In the data rows, 50 means zero.
Each row has a hidden score. How much does it go up from the first row of each pair to the second? 10 means little or no change, 20 a big rise and 0 a big fall. The score is a weighted sum of the row's numbers plus the product of two more (or one squared), each taken from its middle value.
42,40,38,33,35,33,46,40,46,38,50,35,48,34,34,43
31,37,43,41,38,41,46,44,41,41,38,37,53,43,38,23 >> 9
42,65,58,57,51,51,45,65,33,54,44,50,49,53,47,53
82,61,71,56,66,71,55,66,72,65,78,66,43,49,59,74 >> 10
60,33,55,63,55,60,53,60,66,57,72,55,51,51,56,66
46,59,33,31,37,42,34,51,41,42,45,47,46,38,44,49 >> 8
53,48,39,45,50,45,47,44,50,48,45,53,38,55,43,38
33,40,22,40,37,35,42,36,40,35,39,37,45,37,27,37 >> 11
46,53,41,34,26,33,47,29,40,42,40,36,45,40,45,33
23,31,24,28,24,27,35,17,29,35,23,38,67,33,39,28 >> 11
64,61,67,67,74,87,67,85,32,72,67,79,47,67,62,66
23,33,37,51,34,42,42,45,37,44,34,17,74,40,32,39 >> 6
53,70,44,40,43,41,40,51,53,49,51,51,50,61,49,46
18,37,24,37,31,29,40,39,42,31,25,30,50,37,55,29 >> 12
24,36,17,23,21,21,37,29,41,34,16,18,52,32,30,41
23,36,25,36,25,31,40,22,55,30,27,30,37,22,29,43 >> 14
79,63,66,56,73,80,62,67,59,76,83,67,64,56,41,85
45,50,42,45,43,60,49,50,44,40,43,45,49,29,41,43 >> 11
68,59,62,54,67,62,50,56,65,57,68,62,59,71,56,78
36,36,29,27,20,32,43,37,41,34,30,18,52,45,27,29 >> 9
72,61,74,71,70,74,63,83,60,71,63,68,61,65,66,70
59,44,53,53,50,53,47,50,57,48,56,56,62,42,53,80 >> 16
12,34,15,25,18,26,3,14,36,51,12,18,46,23,28,12
46,42,39,36,38,46,47,46,44,28,45,36,50,39,45,43 >> 8
67,54,72,70,61,77,57,73,41,71,66,74,48,63,77,69
22,37,32,41,34,39,44,34,35,33,46,43,41,29,27,40 >> 15
24,41,27,35,23,23,37,20,41,32,27,36,11,31,23,39
64,47,51,41,58,56,45,62,55,64,64,50,43,70,56,40 >> 6
54,50,52,59,78,58,60,59,54,51,57,48,66,47,55,47
56,52,36,43,56,57,43,45,53,58,46,56,29,48,53,43 >> 12
2,20,0,1,2,0,25,14,28,14,3,0,41,5,12,0
39,45,34,33,32,32,46,37,38,37,45,27,46,41,21,34 >> 8
38,53,44,39,44,33,54,47,42,48,54,44,51,43,51,45
79,55,70,59,63,73,48,70,58,67,86,55,45,50,79,85 >> 6
58,46,67,63,62,69,46,60,57,53,55,61,63,61,57,55
42,61,64,62,52,64,44,58,63,56,57,52,47,70,54,64 >> 11
74,72,61,63,71,73,70,82,61,62,58,66,59,69,61,64
49,46,63,61,50,61,58,71,44,45,50,59,52,51,49,57 >> 17
50,57,51,50,53,53,49,46,62,33,38,51,47,63,49,47
29,36,31,43,34,33,35,31,41,37,30,39,63,36,43,18 >> 14
41,45,46,40,19,33,41,29,46,48,37,50,44,45,61,41
43,42,49,55,38,41,48,43,41,41,45,33,52,52,36,41 >> 4
79,74,89,82,78,57,67,89,75,70,72,88,82,61,94,79
52,50,53,63,58,61,64,50,56,60,34,78,55,39,61,46 >> 8
66,52,76,79,66,64,67,80,60,65,50,72,56,59,64,64
49,52,44,54,39,41,59,49,43,41,50,46,60,50,36,53 >> 12
14,34,14,12,20,10,34,17,27,35,14,15,43,23,21,20
41,39,40,35,39,34,44,19,32,40,42,34,49,36,25,46 >> 13
57,58,68,73,73,69,59,75,70,65,62,58,50,62,65,64
14,26,11,38,20,16,43,36,25,24,15,29,38,27,6,16 >> 15
53,64,59,56,51,52,52,53,53,50,57,51,50,62,51,42
45,42,45,50,55,48,59,56,45,51,55,53,46,43,73,56 >> 13
32,61,34,18,36,30,35,15,44,40,23,25,46,42,19,40
70,54,59,61,59,57,46,53,53,48,67,67,44,60,51,51 >> 8
61,35,53,77,61,65,64,75,51,82,56,65,54,66,51,53
48,68,50,48,51,51,47,44,47,53,23,47,47,53,40,61 >> 10
65,37,44,48,50,52,38,38,61,54,53,44,37,48,47,54
62,58,55,54,55,53,52,52,50,52,67,55,37,44,56,66 >> 12
46,49,49,50,41,50,51,54,51,14,43,49,48,58,58,42
78,69,86,86,85,88,61,77,61,74,72,76,56,65,86,77 >> 6
23,33,18,13,22,16,33,15,42,35,11,23,34,24,11,35
39,49,42,47,48,43,37,59,45,47,43,43,60,64,39,40 >> 7
47,38,47,41,46,46,38,48,42,51,49,41,49,40,45,42
46,53,49,55,51,49,41,45,46,54,43,44,45,60,52,57 >> 8
46,41,51,69,46,60,54,49,50,54,48,48,47,51,50,51
43,74,45,51,45,48,50,37,53,45,36,49,60,42,45,44 >> 14
24,37,26,22,28,24,38,27,60,30,17,33,43,18,47,31
51,54,52,67,54,51,40,56,59,54,50,53,80,55,52,50 >> 7
47,61,44,68,28,53,64,43,54,45,46,40,58,35,48,49
60,65,64,72,57,60,59,68,62,49,73,70,47,53,71,45 >> 12
69,55,58,45,55,59,55,71,53,38,64,71,51,50,61,59
62,53,72,70,70,67,58,59,55,66,60,62,60,55,53,65 >> 9
65,61,59,89,61,70,60,60,59,54,67,62,16,59,58,52
56,40,60,74,59,50,49,66,58,65,75,57,55,57,54,79 >> 15
57,52,60,59,59,68,50,50,56,55,48,51,55,61,70,54
67,67,81,85,78,79,67,80,57,74,72,78,54,68,50,70 >> 12
37,44,27,17,27,31,33,18,47,25,40,25,33,33,18,40
48,57,50,33,56,56,49,65,39,48,38,47,43,69,49,48 >> 5
71,57,73,73,74,72,67,73,55,63,64,75,60,60,65,71
62,64,58,66,58,57,50,58,49,46,51,53,55,44,58,47 >> 10
63,58,56,44,27,59,60,71,53,30,68,54,43,79,78,85
44,49,59,45,35,45,45,44,44,42,44,48,47,67,48,33 >> 10
46,47,49,41,45,39,51,48,44,47,47,45,47,38,52,65
56,66,62,55,62,68,51,45,55,63,56,58,45,62,64,65 >> 7
57,36,43,39,45,50,45,47,48,36,44,49,49,52,45,56
69,47,67,53,52,62,52,59,52,48,78,44,43,76,62,66 >> 11
40,38,41,52,38,38,48,48,43,58,53,47,49,41,52,23
72,60,79,71,75,76,60,77,66,66,63,77,64,60,69,66 >> 5
44,45,49,38,46,49,66,46,50,38,54,43,56,46,42,45
68,72,74,85,72,72,56,79,69,70,72,70,38,68,73,77 >> 8
59,60,60,59,86,64,61,59,55,73,60,63,62,58,55,63
65,59,70,88,69,74,53,78,52,67,68,76,56,28,60,64 >> 13
30,34,35,46,48,39,39,31,42,28,45,19,47,33,27,20
61,44,51,57,56,56,52,56,40,55,59,58,50,47,42,57 >> 10
63,51,73,87,69,66,92,80,68,64,58,58,43,70,58,58
44,52,47,52,52,49,48,55,54,36,50,54,48,52,38,46 >> 15
61,49,56,47,49,51,38,52,57,53,55,50,48,38,60,47
47,51,50,49,52,50,52,50,41,64,47,53,54,43,46,47 >> 10
31,35,40,36,40,61,48,56,54,45,33,33,45,52,38,34
35,42,38,49,42,35,57,28,27,47,35,46,41,45,44,54 >> 14
53,50,52,55,63,67,54,59,56,62,49,58,51,59,57,37
41,60,55,40,36,46,63,57,46,54,24,46,60,43,29,49 >> 14
34,38,50,47,35,43,42,44,40,15,32,30,49,47,29,46
55,66,70,59,65,64,63,76,70,55,57,59,59,62,60,65 >> 7
21,49,27,13,37,20,53,24,24,26,28,25,58,29,32,8
76,30,63,65,71,69,59,68,66,58,78,68,42,56,71,62 >> 10
79,72,67,77,69,62,65,45,58,58,77,67,54,64,66,66
88,82,74,87,94,89,74,77,61,99,87,89,66,69,73,86 >> 2
29,53,35,44,38,39,49,42,43,55,38,36,55,40,35,39
26,37,29,41,39,27,52,35,7,38,37,51,48,43,44,41 >> 17
36,45,43,46,40,42,37,47,43,36,37,46,64,51,42,39
29,28,22,38,24,37,39,36,57,31,34,52,41,39,34,27 >> 14
54,50,56,57,59,57,47,69,53,63,46,57,61,55,57,65
46,49,46,43,49,53,59,44,47,47,52,47,54,49,56,48 >> 12
37,50,37,43,41,64,59,33,59,46,37,43,47,61,44,24
42,49,58,61,50,50,51,39,47,55,38,50,54,49,45,54 >> 17
56,54,49,51,45,39,49,17,44,45,46,47,34,49,50,52
82,66,93,78,86,81,79,87,73,80,83,82,60,91,68,85 >> 1
18,28,20,34,11,20,24,29,26,22,18,26,50,33,29,23
45,62,61,59,59,56,64,62,84,61,56,52,40,54,60,57 >> 6
20,27,24,32,22,22,45,28,30,31,32,22,47,24,38,32
18,18,13,36,20,21,47,23,29,30,16,37,51,26,26,28 >> 11
75,47,61,86,64,63,43,60,60,54,68,69,58,63,25,57
53,46,47,63,52,53,46,59,43,51,45,55,34,46,50,64 >> 8
70,68,58,66,56,65,58,71,51,54,87,72,53,53,61,66
43,47,29,41,43,38,42,16,55,31,39,41,53,41,36,40 >> 11
27,39,39,22,31,26,41,32,49,47,27,23,66,35,36,30
76,45,57,68,56,57,51,60,65,51,76,70,45,62,51,68 >> 10
59,47,54,65,62,61,66,56,51,47,54,58,52,57,51,46
17,36,23,13,15,27,30,18,33,38,22,20,29,8,50,31 >> 14
63,53,70,57,64,64,63,70,54,62,69,57,51,66,72,65
50,37,41,36,36,50,27,33,46,46,52,56,62,42,45,50 >> 15
44,41,43,51,50,45,50,47,56,46,56,50,36,58,43,52
65,56,66,63,68,93,68,91,60,53,68,66,49,63,71,74 >> 6
86,70,83,74,80,87,65,93,73,72,75,83,48,79,79,70
63,51,58,58,59,66,53,50,46,46,55,61,68,70,56,50 >> 13
39,44,41,38,44,41,28,42,42,51,43,37,48,28,35,43
61,44,52,47,55,52,50,82,37,37,71,55,45,44,56,61 >> 15
32,34,23,37,31,42,47,31,34,31,18,33,50,40,53,42
60,52,72,66,79,72,64,64,63,76,59,67,55,66,88,59 >> 11
75,59,68,52,64,62,50,77,59,73,79,61,48,57,65,71
44,58,41,51,47,45,60,44,51,50,26,47,43,40,43,46 >> 10
69,52,57,55,41,55,60,57,84,60,75,54,47,40,67,66
35,41,42,45,34,43,53,59,34,37,35,55,50,43,35,37 >> 11
75,49,84,86,72,99,75,76,66,64,69,79,60,83,60,81
43,52,42,28,39,33,49,40,40,46,50,43,44,31,27,48 >> 17
56,54,60,52,51,54,55,70,55,33,63,47,44,62,57,55
60,60,60,68,62,71,57,57,60,66,56,59,55,81,55,58 >> 6
43,37,44,20,33,46,26,49,48,35,49,35,36,28,42,46
74,49,53,58,55,44,56,60,56,53,86,55,40,41,69,75 >> 11
67,52,67,63,62,69,62,58,60,57,62,73,45,55,66,60
38,44,33,20,28,19,44,52,47,25,36,20,53,23,47,47 >> 8
67,46,53,60,56,62,27,70,54,47,66,56,49,61,46,61
40,43,29,34,37,38,58,38,50,32,46,30,52,42,41,45 >> 8
27,58,26,33,31,37,38,21,40,48,28,24,48,39,27,38
29,31,43,53,44,44,50,40,59,43,36,65,45,34,51,56 >> 18
38,44,31,42,36,37,49,37,44,39,41,36,47,54,47,39
58,46,48,45,49,35,42,39,47,55,66,45,46,45,44,49 >> 13
55,46,53,53,57,41,50,43,54,44,39,48,52,64,55,45
75,69,71,71,75,71,68,66,74,60,70,79,61,59,67,83 >> 10
37,51,37,32,37,34,42,40,42,33,42,37,48,37,33,38
62,65,54,60,54,53,60,56,52,61,70,53,53,51,59,53 >> 8
68,60,61,67,70,72,63,72,66,65,59,69,77,65,60,68
61,66,75,47,74,62,56,85,60,76,70,58,53,70,74,57 >> 14
20,32,20,35,26,32,40,26,46,34,31,25,42,27,25,32
28,57,56,50,76,45,57,51,61,59,58,44,53,59,57,48 >> 11
78,29,60,39,54,64,52,55,64,51,88,73,57,38,55,67
58,55,65,58,58,64,58,71,64,59,55,66,59,60,47,56 >> 4
28,51,32,35,25,39,31,19,39,37,27,31,38,40,34,16
74,55,69,71,74,76,59,64,70,49,62,64,61,99,67,63 >> 4
52,61,60,66,69,66,58,58,65,61,57,63,67,63,68,84
37,37,33,32,36,38,45,29,42,30,38,27,37,45,54,28 >> 11
55,46,47,43,32,52,56,39,51,59,58,51,30,43,46,48
55,64,56,61,56,46,54,61,45,54,64,59,56,76,54,56 >> 9
43,64,53,46,62,49,38,56,50,56,34,38,49,38,49,56
43,55,59,56,51,51,50,64,53,53,50,47,65,56,53,52 >> 13
33,46,34,32,32,47,41,29,36,45,42,34,42,44,53,37
55,53,50,88,53,47,59,56,50,38,65,41,60,57,59,55 >> 8
70,46,52,49,45,42,52,48,46,49,70,49,50,65,48,57
45,43,36,32,34,36,40,30,49,41,31,40,40,23,39,46 >> 12
59,61,64,66,64,63,66,66,60,54,67,69,74,81,63,64
58,25,50,69,64,79,56,61,46,50,52,63,55,70,65,62 >> 10
76,52,65,66,69,61,61,71,72,53,79,69,54,51,61,71
57,72,71,72,67,66,23,83,55,66,57,71,57,74,58,61 >> 10
67,50,62,61,58,60,50,49,60,32,72,76,55,47,56,55
48,56,57,47,62,58,54,53,53,63,48,53,51,52,57,48 >> 2
60,67,69,66,68,71,65,74,55,58,69,64,48,61,70,62
20,34,29,30,20,28,45,38,28,31,24,15,46,31,17,22 >> 10
54,51,48,41,47,60,55,68,56,55,56,60,48,47,50,44
27,46,40,45,46,46,51,41,39,47,37,42,50,44,49,36 >> 10
70,67,75,77,80,83,54,86,64,74,68,81,47,66,78,73
60,56,73,76,75,69,55,71,36,72,69,77,54,70,64,65 >> 14
50,27,48,48,45,47,44,46,53,42,56,46,56,57,53,60
24,42,28,38,4,28,35,34,45,39,31,47,48,34,43,36 >> 14
34,46,38,76,38,49,37,32,36,38,33,30,53,37,34,42
49,45,60,52,50,54,61,56,47,49,48,65,62,52,56,56 >> 14
45,50,38,56,49,49,53,46,48,66,50,23,57,48,48,46
53,42,50,24,48,50,45,45,47,53,31,49,35,55,56,49 >> 14
81,57,56,72,68,72,57,56,51,53,74,82,58,48,50,63
45,62,45,38,50,32,26,53,45,59,57,39,47,60,51,49 >> 11
36,48,45,78,29,45,40,37,16,40,44,46,69,45,25,46
30,27,33,38,30,34,48,31,37,25,38,33,49,29,33,45 >> 9
66,53,64,49,67,60,63,73,46,64,51,59,49,58,39,80
31,35,39,37,38,35,38,40,28,49,37,33,53,40,20,17 >> 15
54,43,64,47,47,52,41,56,56,60,47,50,54,47,52,55
22,27,16,25,14,27,30,28,34,27,21,27,41,24,27,0 >> 11
40,53,45,44,49,39,32,31,32,41,28,43,51,37,27,30
63,57,54,43,48,54,53,41,51,73,56,53,47,56,58,62 >> 6
91,61,77,69,79,68,58,77,56,67,99,78,52,70,67,80
70,59,78,53,60,61,43,52,62,66,69,54,32,40,49,55 >> 11
20,3,25,10,23,24,27,24,41,31,22,17,36,30,29,21
47,52,53,61,59,46,46,60,62,49,58,53,44,55,43,52 >> 8
62,57,46,41,50,52,56,33,58,59,50,46,53,74,43,53
76,64,75,81,80,85,61,76,78,67,82,76,59,68,68,75 >> 9
45,41,57,45,52,61,36,46,46,73,44,44,50,54,53,48
55,46,55,50,55,58,46,44,47,50,58,49,49,61,52,48 >> 11
48,52,44,44,46,41,44,42,43,47,48,36,49,48,37,50
69,64,76,73,75,60,63,45,57,89,50,66,60,66,58,59 >> 18
72,75,83,83,76,78,61,76,65,67,93,75,41,79,73,67
33,39,37,21,34,30,44,34,40,44,23,34,41,37,54,38 >> 8
45,38,35,34,40,30,42,36,33,40,50,39,53,53,41,46
51,52,57,60,53,56,44,54,49,53,51,59,57,64,51,50 >> 8
44,45,37,35,37,47,47,44,46,42,48,44,45,60,43,46
58,49,61,49,53,51,47,46,61,49,56,48,47,50,50,74 >> 11
43,54,42,34,43,42,47,36,49,42,47,41,27,41,45,47
23,43,30,27,22,28,37,10,35,38,14,33,33,30,33,30 >> 14
41,48,41,45,47,45,46,44,50,14,38,53,46,57,50,44
36,37,36,32,42,33,29,37,36,37,39,34,59,42,46,32 >> 10
33,28,15,28,26,27,36,23,42,26,28,28,43,39,26,40
58,50,55,61,46,78,58,62,51,53,48,61,56,56,63,57 >> 6
45,48,47,40,50,43,39,32,45,41,48,36,54,46,43,60
24,29,33,34,30,35,43,37,50,44,30,46,51,38,41,34 >> 13
64,55,61,62,68,58,48,53,61,56,51,48,49,41,57,53
36,41,30,39,46,41,39,33,45,40,42,39,57,37,39,43 >> 12
69,58,58,64,81,57,64,49,64,62,63,62,61,61,63,69
63,54,61,60,57,64,39,74,67,60,68,58,54,62,66,80 >> 10
28,50,37,20,38,25,36,28,37,36,38,11,50,53,29,39
22,33,33,31,25,30,42,34,38,46,28,27,44,29,27,17 >> 13
59,52,71,67,64,78,56,52,58,58,66,68,48,84,69,67
75,62,73,76,76,73,60,77,64,81,65,68,59,70,71,56 >> 5
75,56,70,73,75,65,53,66,60,64,76,80,37,66,52,71
43,47,50,37,41,46,40,39,43,45,46,45,50,53,43,46 >> 10
31,46,46,36,37,38,43,47,33,40,60,47,51,51,32,36
42,44,48,37,46,52,49,49,45,44,42,54,58,52,40,41 >> 3
65,47,60,70,59,64,77,67,53,58,64,64,51,52,72,79
29,23,18,39,27,19,36,45,32,36,21,9,42,22,26,23 >> 8
30,47,18,22,26,32,33,11,39,31,26,21,36,30,32,25
74,56,67,67,68,72,59,78,58,57,76,67,55,76,55,59 >> 10
81,99,69,69,82,78,62,74,59,65,74,99,57,73,54,66
39,64,37,37,47,50,54,41,63,40,41,49,57,41,36,47 >> 11
63,63,65,59,64,54,50,58,52,58,53,48,52,58,61,60
35,47,34,37,38,33,42,50,43,43,40,36,44,40,46,34 >> 13
1,45,22,14,21,13,42,9,36,45,24,18,56,21,28,22
55,51,65,55,53,78,63,65,56,61,60,54,45,58,57,28 >> 3
42,55,50,39,50,43,51,45,48,57,43,41,47,54,44,46
81,48,64,66,67,66,57,59,65,56,59,81,55,58,13,78 >> 16
23,50,28,19,43,28,36,26,37,27,22,12,23,32,39,24
49,42,44,41,32,40,53,38,48,35,52,42,60,29,44,47 >> 17
68,65,68,56,64,61,44,58,47,57,62,65,49,41,58,61
80,61,72,72,81,79,81,70,69,57,77,74,56,81,64,58 >> 6
26,27,7,21,21,17,20,12,32,6,17,15,37,23,14,0
32,32,25,14,14,19,31,18,30,30,16,28,50,30,29,31 >> 14
45,60,41,34,40,48,53,43,45,46,36,55,31,39,46,57
55,54,44,33,57,38,62,41,55,66,54,53,54,60,48,56 >> 11
